Rotation paths and how fast each direction turns (degrees a step):
Each turn is a multiple of 5 degrees from 10 to 175, or 0.
Each row of a path follows its step; steps can be skipped.

step 0: 20.7 8.4 2.9 17.9 -24.0 -8.9 13.5 16.1 7.0 -8.5 3.4 -0.1 -8.6 -9.3 -11.0 8.2 12.2 9.5 4.4 -5.4 11.6 -14.9 12.6 21.2 6.8 17.9 8.2 -4.7 0.4 -14.6 26.1 2.9 -13.2 -1.0 -11.6 17.0 -5.0 4.8 -13.9 9.9 7.3 -15.2 19.9 -41.5 -9.8
step 1: 12.4 7.1 -11.4 13.6 -20.4 25.7 -5.0 9.8 22.5 -5.1 9.1 2.6 7.7 -3.4 -22.0 -22.9 0.3 -10.0 -2.6 -14.5 -6.4 -11.2 9.2 18.3 -8.3 -11.0 -11.5 6.4 4.0 -10.2 1.1 1.1 -6.7 -9.8 12.9 -19.1 -6.6 2.1 -17.9 -10.2 27.5 -11.5 -15.9 -23.7 21.8
step 2: 28.5 3.1 -2.6 5.3 -18.4 5.6 11.1 -5.7 -0.3 10.7 8.3 -6.1 10.9 -6.4 -39.0 -31.8 11.4 -5.4 6.5 -13.3 1.0 23.2 10.8 7.9 14.4 4.8 11.6 -1.9 4.3 1.9 20.5 20.1 -14.9 10.7 -7.8 -18.9 -6.1 14.7 21.2 1.6 -2.5 1.2 11.6 6.2 7.8
step 3: 23.5 21.2 -0.8 -11.5 -28.0 -4.9 -1.3 21.8 -15.4 -7.7 -34.7 -5.4 -11.3 -5.4 -9.4 -4.0 7.4 -5.4 8.7 -26.6 6.7 -8.8 -19.3 -8.0 22.8 2.6 21.2 -6.5 9.8 -17.8 -5.0 6.7 -6.7 -12.2 -8.4 -16.0 -3.4 9.9 -3.2 2.2 18.6 -1.6 0.5 -7.9 6.0
step 4: 17.2 -11.2 -13.4 6.7 -17.0 -3.5 6.8 -16.1 19.2 -11.3 -8.7 -4.6 -8.7 9.9 -21.4 -17.4 14.4 2.5 -34.9 -15.4 11.2 -15.1 -11.5 -12.2 1.5 -7.6 1.3 -8.4 2.3 -8.8 19.0 -1.9 -6.3 -2.8 1.8 -18.8 11.3 -2.5 -11.3 16.6 3.1 -32.7 9.1 -17.4 -15.6
step 5: 41.9 -27.1 8.0 8.5 -24.1 -1.9 4.9 -4.7 -1.9 2.8 -7.5 -8.0 11.1 -16.8 9.4 -6.6 -7.6 -17.4 -17.9 -15.8 -20.6 14.1 3.6 20.1 -1.2 -10.1 -2.2 5.4 -15.7 -10.8 -14.8 10.7 -26.0 -14.1 2.9 -15.2 -5.1 0.6 0.7 7.3 3.8 -17.7 1.1 -8.2 11.5
step 6: 22.9 2.9 -12.8 2.0 -14.1 -30.8 7.5 -3.6 -9.5 2.5 5.1 14.3 -23.4 -23.9 -9.3 -18.8 15.0 7.0 4.9 -16.2 5.0 33.4 -1.4 11.2 5.2 -2.2 -19.4 -0.1 13.3 -36.0 5.2 -2.2 5.4 1.2 -6.9 -13.3 -7.7 3.1 2.8 17.9 8.7 -5.9 -13.0 3.2 -2.4
step 7: 10.0 -10.9 -18.2 17.3 -21.8 7.6 0.8 21.2 3.9 -10.5 -31.0 6.8 -8.4 4.0 -7.5 -12.1 7.3 -5.6 -12.3 -19.3 -11.5 5.6 6.3 -2.3 20.6 14.1 -13.6 6.6 -13.4 -24.7 -1.5 -16.5 5.0 17.2 7.9 1.8 18.5 10.6 1.1 21.4 23.7 8.6 22.0 -4.9 -1.1
step 9: 6.6 3.5 0.9 -21.7 -22.8 -2.1 -1.5 -12.3 25.8 5.4 -3.2 -20.4 4.0 -7.0 1.4 -11.8 -5.1 -11.8 13.8 -4.0 -15.5 7.5 -7.5 20.1 10.1 9.3 -34.7 -5.0 2.5 -36.0 6.0 19.4 -0.1 -8.4 9.7 -11.7 -11.0 15.3 3.9 -3.3 12.8 -12.9 22.2 -15.5 5.2
step 10: 20.9 -17.1 -11.9 -0.5 -13.7 -4.3 -5.6 1.9 9.6 -9.1 9.1 -14.3 -11.2 -31.5 -20.0 -9.5 31.7 2.7 14.6 -17.9 -0.8 5.4 17.9 -5.4 -10.1 15.1 2.2 7.9 19.6 -10.9 2.1 -0.3 -2.4 -9.6 -14.4 -4.1 8.2 7.0 -7.4 -6.2 21.9 13.1 31.7 -7.0 -10.6
step 11: 0.8 0.0 10.4 9.4 -18.4 5.4 -2.5 -1.4 25.8 8.6 -24.9 -0.7 14.0 -11.4 -31.9 -3.1 20.8 -12.1 5.9 -10.8 -11.6 -13.4 -0.7 3.8 13.0 -3.0 12.5 -0.5 10.2 -20.2 -15.4 -20.6 -3.5 14.3 -7.0 -14.0 -18.3 -9.5 -23.0 23.9 14.2 -2.9 9.5 1.9 19.5
step 12: 6.9 3.3 -4.4 -1.8 -26.4 -0.4 22.9 -26.4 4.7 4.7 -6.3 0.7 15.4 -6.7 -7.4 -6.3 24.8 6.8 -12.5 -8.2 19.3 -6.6 7.8 -22.0 3.6 17.2 -17.1 6.8 0.1 -16.9 -3.4 5.1 -25.8 1.5 0.4 -27.5 -13.4 4.6 20.1 0.0 -6.6 -4.3 10.9 -19.2 22.7
5.3 -3.0 -4.0 -0.3 4.8 1.4 2.8 -0.7 -11.3 -3.0 -2.7 1.6 -4.4 8.4 -5.7 -3.5 -8.2 0.2 0.4 -8.8 -1.9 1.1 -2.8 6.2 -0.9 -2.9 0.8 -3.0 0.5 -2.9 -2.8 3.0 0.3 -4.1 -0.6 0.2 8.7 -3.7 4.2 3.0 -0.7 -9.4 -2.3 2.6 -1.8 -> 25
-2.3 0.0 0.5 5.0 0.9 4.2 7.1 -0.7 -2.0 2.1 2.1 8.8 -0.3 1.3 -5.3 0.4 2.6 0.5 4.3 -1.4 5.1 1.6 6.0 2.3 3.7 -3.3 -2.4 -2.0 -0.3 -2.0 -5.0 -1.0 -4.9 6.8 5.2 -0.2 4.1 2.1 3.7 5.1 2.8 12.0 -9.2 -3.7 7.3 -> 70
-0.1 -9.2 2.8 7.5 4.5 8.0 -2.4 3.2 5.0 1.3 1.0 -1.3 3.5 4.9 0.9 -10.2 6.0 -1.0 -0.6 -2.7 -9.3 -4.4 -0.5 -0.7 -6.2 -6.4 2.6 -0.8 -3.4 4.5 3.6 -5.0 -2.5 0.6 -1.0 -4.5 1.6 -1.7 -4.0 3.5 -0.6 3.5 -0.9 6.4 -1.4 -> 115
-6.1 3.5 -9.4 -4.5 0.5 -6.5 5.2 -2.5 0.2 -0.7 3.7 -4.0 -1.4 5.2 0.5 -2.3 2.4 0.7 -4.5 -1.1 1.8 6.9 7.2 2.6 -2.5 -7.6 8.1 0.2 9.4 -1.7 2.4 -6.5 0.2 -4.6 6.0 -3.5 -2.9 -2.5 -6.4 -1.5 0.4 2.3 -0.7 3.1 0.3 -> 160
3.0 -9.9 -6.9 0.6 -0.7 -5.1 -5.2 0.7 -4.3 1.9 -3.7 7.3 -0.5 -1.5 5.0 4.9 1.7 -4.8 -11.1 3.8 4.8 6.5 -9.1 -2.8 -0.9 -5.0 1.7 -6.2 -3.6 -0.8 0.2 -0.2 -1.6 2.5 -2.4 -5.5 -1.4 2.0 -0.7 1.0 -4.8 2.2 -3.7 -1.0 1.9 -> 40
